Questions about the array below.
1) What is the third entry in reading order?
2) What is the first entry, reading row by row?
3) What is the fifth entry in reading order?
4) What is the last entry, reading row by row?
5) What is the top-right entry?
6) What is the 5th-last entry, reading row by row?
[[5, 5, 6, 6, 4, 4, 6, 5, 5, 4, 5, 7, 4],
 [4, 5, 7, 5, 6, 3, 8, 5, 5, 5, 5, 7, 3],
 [5, 5, 6, 5, 4, 4, 7, 5, 5, 5, 5, 7, 4],
 [5, 4, 5, 6, 4, 5, 6, 6, 5, 4, 5, 7, 4],
 [5, 5, 4, 6, 3, 6, 2, 4, 5, 5, 5, 5, 5],
 [5, 4, 6, 6, 4, 5, 6, 6, 5, 4, 5, 6, 4],
 [5, 5, 6, 6, 3, 6, 3, 5, 4, 5, 5, 6, 5],
 [5, 4, 5, 6, 4, 5, 5, 6, 5, 4, 6, 6, 4],
 [5, 6, 7, 5, 5, 3, 7, 5, 5, 6, 5, 7, 3],
 [5, 3, 3, 7, 2, 8, 4, 7, 6, 2, 5, 6, 6],
 [4, 6, 5, 3, 7, 2, 6, 4, 4, 5, 4, 4, 4],
 [4, 5, 4, 4, 5, 4, 4, 3, 4, 5, 4, 3, 5],
 [5, 6, 8, 5, 5, 2, 7, 5, 4, 6, 5, 6, 3],
 [5, 7, 7, 4, 5, 3, 4, 3, 3, 7, 5, 5, 3]]
1) 6
2) 5
3) 4
4) 3
5) 4
6) 3

89,79,125,154,45,151,171
90,64,176,177,131,201,133
62,57,129,174,107,183,174
99,87,130,177,59,134,190
81,68,115,151,104,161,199
140,105,137,173,52,142,144
87,98,99,138,82,181,168
95,66,93,173,72,161,131
101,71,156,132,92,169,189
85,49,108,159,94,164,139
122,61,147,129,106,159,149
68,65,119,158,120,132,190
84,42,142,136,72,206,174
Counting starts at 1.
What is the entry directly below 119?
A: 142
What is the entry just left of 139?
A: 164
What is the entry in row 2 and column 1?
A: 90
The entry in row 1 and column 1 -> 89
What is the median of all entries?
A: 130
The entry in the top-right corner is 171
What is the entry in row 3 and column 1?
A: 62
What is the entry at the centre?
A: 138
What is the entry directly above 206?
A: 132
What is the entry at row 1, column 3?
A: 125
The entry directly above 52 is 104
The entry just right of the largest entry is 174
What is the entry just left of the largest entry?
A: 72
What is the entry directly above the smallest entry?
A: 65
The bottom-left entry: 84
What is the top entry of the column that holds the smallest entry?
A: 79
The entry in row 2 and column 2: 64
The entry directly below 106: 120
What is the entry directly below 52?
A: 82
The entry directly below the centre entry: 173
What is the entry directly below 176?
A: 129
The entry just right of 104 is 161
What is the entry in row 3 and column 2?
A: 57
What is the entry just right of 147?
A: 129

47  18  50  29  71
62  58  47  65  43
35  32  17  60  48
25  51  33  42  71
58  67  32  71  48
32  31  22  73  55
67  49  72  29  31
49  69  79  44  35
48  40  64  34  36
51  60  51  39   8
67  65  61  44  28
The entry directly above the centre entry: 32
Report the first entry in reading order.
47
Report the 2nd entry in reading order.
18
Report the entry just left of the largest entry.
69
Report the bottom-left entry.
67
Report the bottom entry of the column that holds the smallest entry.
28
Report the entry just right of the centre entry.
73
The entry directly below 40 is 60
The entry directly above the largest entry is 72
The entry directly below 17 -> 33
The 4th-last entry, reading row by row -> 65
Report the first entry on the diagonal from the top-right corner.
71
Report the entry directly below the largest entry.
64
Report the last entry of the smallest entry's row.
8
The top entry of the column that holds the largest entry -> 50
The fourth entry in reading order is 29

[[9, -7, -42, -25, 63, -59, 13, 62, -1, -7],
 [13, 24, -66, 8, 7, -29, -2, 21, 26, -30],
 [31, 50, 40, 0, 23, -9, -17, -4, -5, -41],
 [24, 24, -72, 27, 2, 10, -17, -12, -16, -33],
 [2, 14, 0, 42, 8, 18, -13, -17, -12, -28],
 [-38, 47, 22, 50, -44, -28, 6, -27, -14, -44],
 [-42, 31, 49, -13, -44, 57, 12, -37, -1, 4],
 [-59, 33, -40, 46, -57, -70, -16, 39, 34, 15],
 [-37, -33, -34, 18, 12, -13, 23, -6, 44, 16]]
The entry just left of the largest entry: -25
Which number is the last entry of the smallest entry's row? -33
Which number is the last entry, reading row by row? 16
Which number is the smallest entry in the last row? -37
The entry just right of -38 is 47
The 3rd entry on the diagonal from the top-right corner is -4
The entry in the top-left corner: 9
The first entry in the row that holds the smallest entry -> 24
Which number is the second smallest entry? -70
The entry directly above 40: -66
Which number is the entry directly above 27? 0
The entry directly below the largest entry -> 7
The largest entry in the first row -> 63
Which number is the entry just left of -9? 23
Which number is the entry directly below 10? 18
Which number is the fifth entry from the end, reading row by row? -13
Which number is the second entry on the diagonal from the top-right corner? 26
The entry just left of 16 -> 44
The entry just right of the largest entry: -59
The entry in the top-right corner is -7
Which number is the entry just right of 10? -17
Which number is the top entry of the column that holds the smallest entry? -42
The second entry, reading row by row is -7
The entry directly below 9: 13
